In the rows, zero is written as 128.
The same turns and mirrors carry the whole set onto itself, and each row onto the other rows of its family. Which rows share a family with each named row? Give them in list order.
These 40 rows form 5 families of 8 rows each.
z417: [139 158 136 137 113  88 148 152 140 129 126  93 162 113 143 142 146 138
 143  83 132 120 124 104 128 153  98 104]
z334: [123 105  78 109 123 100 147 151 123 141 108 131 153 126 147 120 149 121
 154 133 110 142 123 100 138 160 145 141]
z991: [164 135 125 131 138 100 143 141 141 148 148 150 142 136  90 163 127 116
 122 126 135 189 133 128 147 142  99 109]
z277: [178 150  99 140  89  80 131 117  80  93 100 131 160 148 123 123 131 116
 102  74 131 144 107 113 111 161 119 133]
z986: [126 116  72 127 127 100 153 121  99 136 114 134 154 106 140 124 156 122
 149 134  99 142 121 107 131 155 146 154]
z834: [123 119  83 128 136  83 141 132  95 136 119 128 147 135 125 109 155 134
 157 141 113 144 132  99 115 170 129 127]
z394: [150 144 114 100 106 129 141 119  92 120  90 179 114 130  77 135 151 129
 122 150 112 167 113 125 137 137 137 170]
z972: [139 141 127 143 121  84 150 161 142 103 130  78 153 127 147 134 121 116
 129  76 136 130 122 111 117 136  98 113]
z606: [165 167 157 115  91 131 149 145 140  87 101 130 120 123  99 161 117 110
  92  86 135 154 104 136 140 104 104 155]
z151: [107 138 128  99 126 133 168 162 153 130 118 111 113 115 117 139 137 115
 138 157 119 150 127 121 141 103  98 143]
z554: [163 169 168 116 100 113 136 157 136  86 107 124 112 152  85 146 115 123
 102  94 149 155 115 129 124 118  88 130]
z142: [166 126 116 148 132 104 140 134 132 120 129 152 159 146  97 156 164 108
 124 133 131 187 115 114 152 149 100  99]
z722: [105 133 125  99 126 137 153 157 152 124 123 135 108 105 103 144 139 124
 146 150 130 138 136 119 140 106  97 152]
z837: [114 155 127 126  97 109 137 130 108 101  91  96 131 128 133 125 117 141
 129  82 125 109 111  95 102 116 148 172]
z148: [179 130 122 134 127 100 142 145 139 121 144 163 163 141  96 150 160 105
 123 131 130 180 118 132 153 134  98 111]
z765: [130 117  86 122 112  98 143 120  99 135 127 143 148 109 135 120 158 126
 149 147 110 138 115 103 121 159 159 152]
z276: [111 156 118 109 100 113 148 133  96 103  78  96 103 117 128 118 112 140
 128  97 118 118 117 104 102 138 136 171]
z533: [123 160 125  95  94 109 151 143 102 104  94 106 107 113 128 113 109 137
 125  94 117 110 120 122 102 124 133 183]
z522: [183 147 112 144 101  81 123 116  81  92 104 147 153 142 107 130 135 129
 112  70 128 148 109 115 113 170 136 140]
z535: [151 129 120 118 110 137 133 114 100 101  88 162 112 140  81 110 127 103
 118 137 127 184 106 132 132 130 145 173]
z970: [110 135 135 103 101 133 155 151 150 115 102 124  99 105 113 151 130 124
 141 148 108 135 118 123 144  98  96 133]
z703: [133 151 119 136 117  87 156 150 145 121 137  98 143 115 136 143 143 139
 146  86 112 114 126 100 118 156  86 110]
z612: [166 180 164 133 104 112 144 126 112  82 115 128 115 133  76 148 123 124
  97  94 140 155 113 135 117 114  88 141]
z168: [156 134 122 106 109 127 134 128  90 102  85 162 123 143  88 126 130 106
 104 141 135 183 111 136 138 117 149 174]
z449: [165 119 125 133 139  92 132 142 133 116 133 155 162 136  90 153 156 107
 125 136 118 187 116 119 150 152  87 115]
z345: [179 151 105 139 126  80 134 128  83 109 119 135 168 152 111 117 143 122
 109  80 140 161 119 113 110 175 137 150]
z280: [112 136 142 103 139 132 158 161 155 130 122 127 107 110 101 145 141 129
 148 153 117 152 130 122 142 112 114 150]
z490: [147 156 122 128 109  77 158 160 149 123 137 103 166  99 121 147 127 134
 125  87 136 131 118 102 129 140  97  98]
z214: [166 153 127 150 102  80 133  99  88  98  98 142 166 151 115 138 148 116
 122  81 155 174 108 120 114 157 122 144]
z983: [158 169 154 121 115 115 148 156 136  88  94 116 119 149  88 148 115 119
 100  80 139 160 122 133 134 113  76 130]
z279: [123 167 115 109  88 122 158 136 100 107  89 104 105 123 134 116 117 138
 124  91 131 109 120 117 105 121 147 168]
z340: [150 127 105 106 113 126 142 125  95  94  96 165 105 144  80 127 127 106
 108 144 115 179 112 132 127 119 135 179]
z220: [174 131 114 117 129 103 153 148 125 122 131 162 136 130  91 144 155 104
 121 145 125 187 125 140 152 156  85 110]
z192: [126 151 115 111  88 113 146 138  94  76  76 108 125 122 134 106 146 129
 127 101 112 109 103 108 107 132 134 173]
z997: [153 177 152 134  93 124 147 156 129  72 102 120 121 142  84 143 116 128
 101  93 143 150 108 132 136 115  82 136]
z843: [138 156 121 125 117  76 156 163 136 122 134  97 153 119 142 159 144 141
 132  89 121 113 130 104 123 141  89 109]
z630: [123 132 114  93 125 133 157 179 146 125 123 116 102 106 110 130 124 128
 127 146  93 125 128 116 140 118 111 139]
z518: [183 153 116 143 102  76 137 120  83 100  98 122 158 153 121 126 134 120
 103  77 118 159 101 117 114 167 136 130]
z897: [142 130 118 114 118 137 132 118  86 101  84 156 101 160 104 122 146 111
 125 140 112 166 118 133 125 133 136 185]
z472: [136 107  88 109 133  90 144 123 105 150 120 139 145 116 139 126 156 116
 150 134 105 147 128 104 118 158 152 146]

Same family as z983: z277, z142, z765, z533, z703, z168, z280
Same family as z722: z986, z554, z535, z449, z279, z843, z518
Same family as z970: z334, z837, z612, z345, z490, z220, z897
Same family as z972: z991, z834, z394, z606, z214, z192, z630

The same turns and mirrors carry the whole set onto itself, and each row onto the other rows of its family. Which rows share a family with each named row? Give them in list order.
These 28 rows form 7 families of 4 rows each.
z881: [128 109 103 145 110 121  87 111 158 169 103 117 120 133 101  73 108  62
 150 148 127  98  95  75 142]
z711: [128 113 105 144 107 121 101 110 159 184 113 117 124 141 103  85 118  70
 162 159 122  99  98  67 144]
z809: [124 116 106 148 113 122  93 113 168 188 108 118 123 136 102  76 121  72
 158 150 125 109  96  71 150]
z425: [ 72 109 206 135 122 114 111 106 153 110  97 133 108 120 100 108 116 130
 126 134 126 132  98 102 175]
z827: [116 140 124 118 120 154 103 149 145 164 139 111 131 161 132  68 118  86
 146 164  73 100 100  86 130]
z310: [129 126 106 132 100 123 102 117 151 187  98 124 121 137 102  75 123  81
 162 149 131  93  91  84 148]
z542: [ 75 106 202 130 116 116 122 107 146 106 101 122 102 114 104 113 119 129
 129 141 127 130  93 107 180]
z757: [124 138 131 124 128 147 101 142 151 166 142 102 113 155 138  85 119  83
 163 167  78  91 105  86 120]
z652: [ 96 125 192 148  98 114 144 107 158 102 138 127 117  95 139  92  96  97
 124 129  84 139 105 137 153]
z469: [103 130 192 147 100 101 148 113 170 108 142 124 105 103 142  96  97 104
 139 130  92 147 105 133 148]
z598: [ 72 119 207 118 118 118 118 112 150 108  99 127 115 107  98 110 126 117
 122 129 129 115  97 104 175]
z473: [127 137 131 124 130 153  96 154 157 161 139 110 131 163 135  76 119  97
 171 164  76 105 103  94 139]
z871: [ 94 120 198 148 106  98 147 112 164 110 141 120 107 109 137  91  84  99
 136 123  94 133 102 140 152]
z115: [118 116 101 138 108 109  93 114 162 179 115 107 117 132  98  71 108  72
 151 145 123  96  94  70 136]
z740: [ 77 113 201 121 120 122 108 105 139 103  90 129 107 118 103 103 121 117
 120 135 135 120 102 112 176]
z221: [103 123 197 150 106  99 136 107 164 110 130 131 122 104 152  94  93 105
 146 136  84 141 106 140 158]
z849: [122 141 124 117 118 154 101 145 148 167 125 105 137 160 129  74 113  90
 161 161  73  93 102  87 131]
z373: [ 89 104 203 133 106 108 112 114 145 102  97 134 108 116  90 112 110 128
 130 131 129 122  84 113 162]
z955: [110 141 126 113 126 148 104 158 155 171 135 112 139 163 133  88 123  81
 158 158  78  93  95  95 141]
z106: [125 114 105 143 109 116 102 108 167 181 107 116 126 134 105  82 113  71
 161 154 128  90 100  67 149]
z583: [ 92 124 193 141 110 112 142 101 162  98 131 119 115  97 159 106 101 101
 138 132  87 126  91 131 155]
z736: [ 81 110 196 125 118 121 116 107 135  99  95 132 107 104  90 112 113 122
 122 146 125 128  98  98 167]
z875: [ 78 107 204 125 119 111 110 110 150 107 102 115 103 116 100 115 120 128
 126 141 133 124  95 108 176]
z482: [ 95 121 193 134  90 106 142 110 158 107 137 121 113  97 144  93  97  97
 139 126  89 139  98 144 153]
z457: [125 119 100 135 103 124  98 100 150 171 115 121 120 129  98  69 121  70
 155 159 129 103  91  69 148]
z921: [120 144 131 116 118 150 107 152 145 161 131 107 133 165 124  80 112  84
 163 159  69  92  99  87 129]
z576: [118 149 128 117 123 144 110 155 158 161 133 116 135 165 138  85 122  92
 159 165  72 103  91  80 136]
z925: [ 98 118 201 140  91 108 133 105 162 102 134 122 113  97 139  92  99 102
 135 131  88 137 102 142 154]

Same family as z881: z469, z740, z576
Same family as z457: z473, z221, z736
Same family as z875: z106, z482, z921
Same family as z652: z809, z425, z827
Same family as z115: z598, z871, z955

The same turns and mirrors carry the whole set onto itself, and each row onto the other rows of its family. Which rows share a family with each named row? Give them in list order.
These 32 rows form 4 families of 8 rows each.
z265: [123 127 102 114 113  90 134  72]
z615: [146 152 111 100 118 131 133 130]
z391: [116 135 113 130 103 110 121 135]
z325: [ 73 159 133  65 115  93 140 112]
z613: [105 132 134  71  99  66 123 130]
z526: [144 157 120 102 115 131 142 120]
z278: [127 134 100 134 114 111 132 127]
z673: [ 96 131 137  64 117  64 116 119]
z784: [ 70 157 120  80 108  91 152 106]
z235: [145 153 117  84 125 118 141  79]
z290: [125 132 113  70 155  73 120 139]
z497: [100 122 138  73 119  63 117 129]
z488: [139 149 123  88 140 106 136  69]
z896: [150 153 125  88 133 114 143  84]
z682: [108 139 108  70 165  82 119 136]
z742: [124 131 108 119 122  90 140  69]
z440: [ 77 158 108  78 157 101 138 129]
z637: [101 129 113  76 158  72 114 135]
z523: [146 149 122 106 116 126 134 134]
z570: [105 134 117  78 165  82 122 142]
z748: [ 73 148 139  72 112  85 142 106]
z443: [130 123 104 123 120  86 133  82]
z690: [ 75 161 108  74 151 101 144 113]
z614: [ 89 157  98  79 164  98 149 115]
z49: [149 156 131  90 124 127 127 126]
z156: [104 128 131  67 117  66 110 133]
z752: [120 128 107 136 106 101 132 120]
z700: [124 126  97 131 106 103 125 122]
z414: [106 128 105 128 121  88 131  78]
z776: [ 72 149 129  71 104  84 135 110]
z537: [147 146 123  91 119 108 142  75]
z65: [ 78 159 117  75 156 105 149 119]

Same family as z537: z325, z526, z278, z673, z440, z637, z443
Same family as z682: z896, z742, z523, z690, z156, z752, z776
Same family as z570: z265, z615, z235, z497, z748, z700, z65

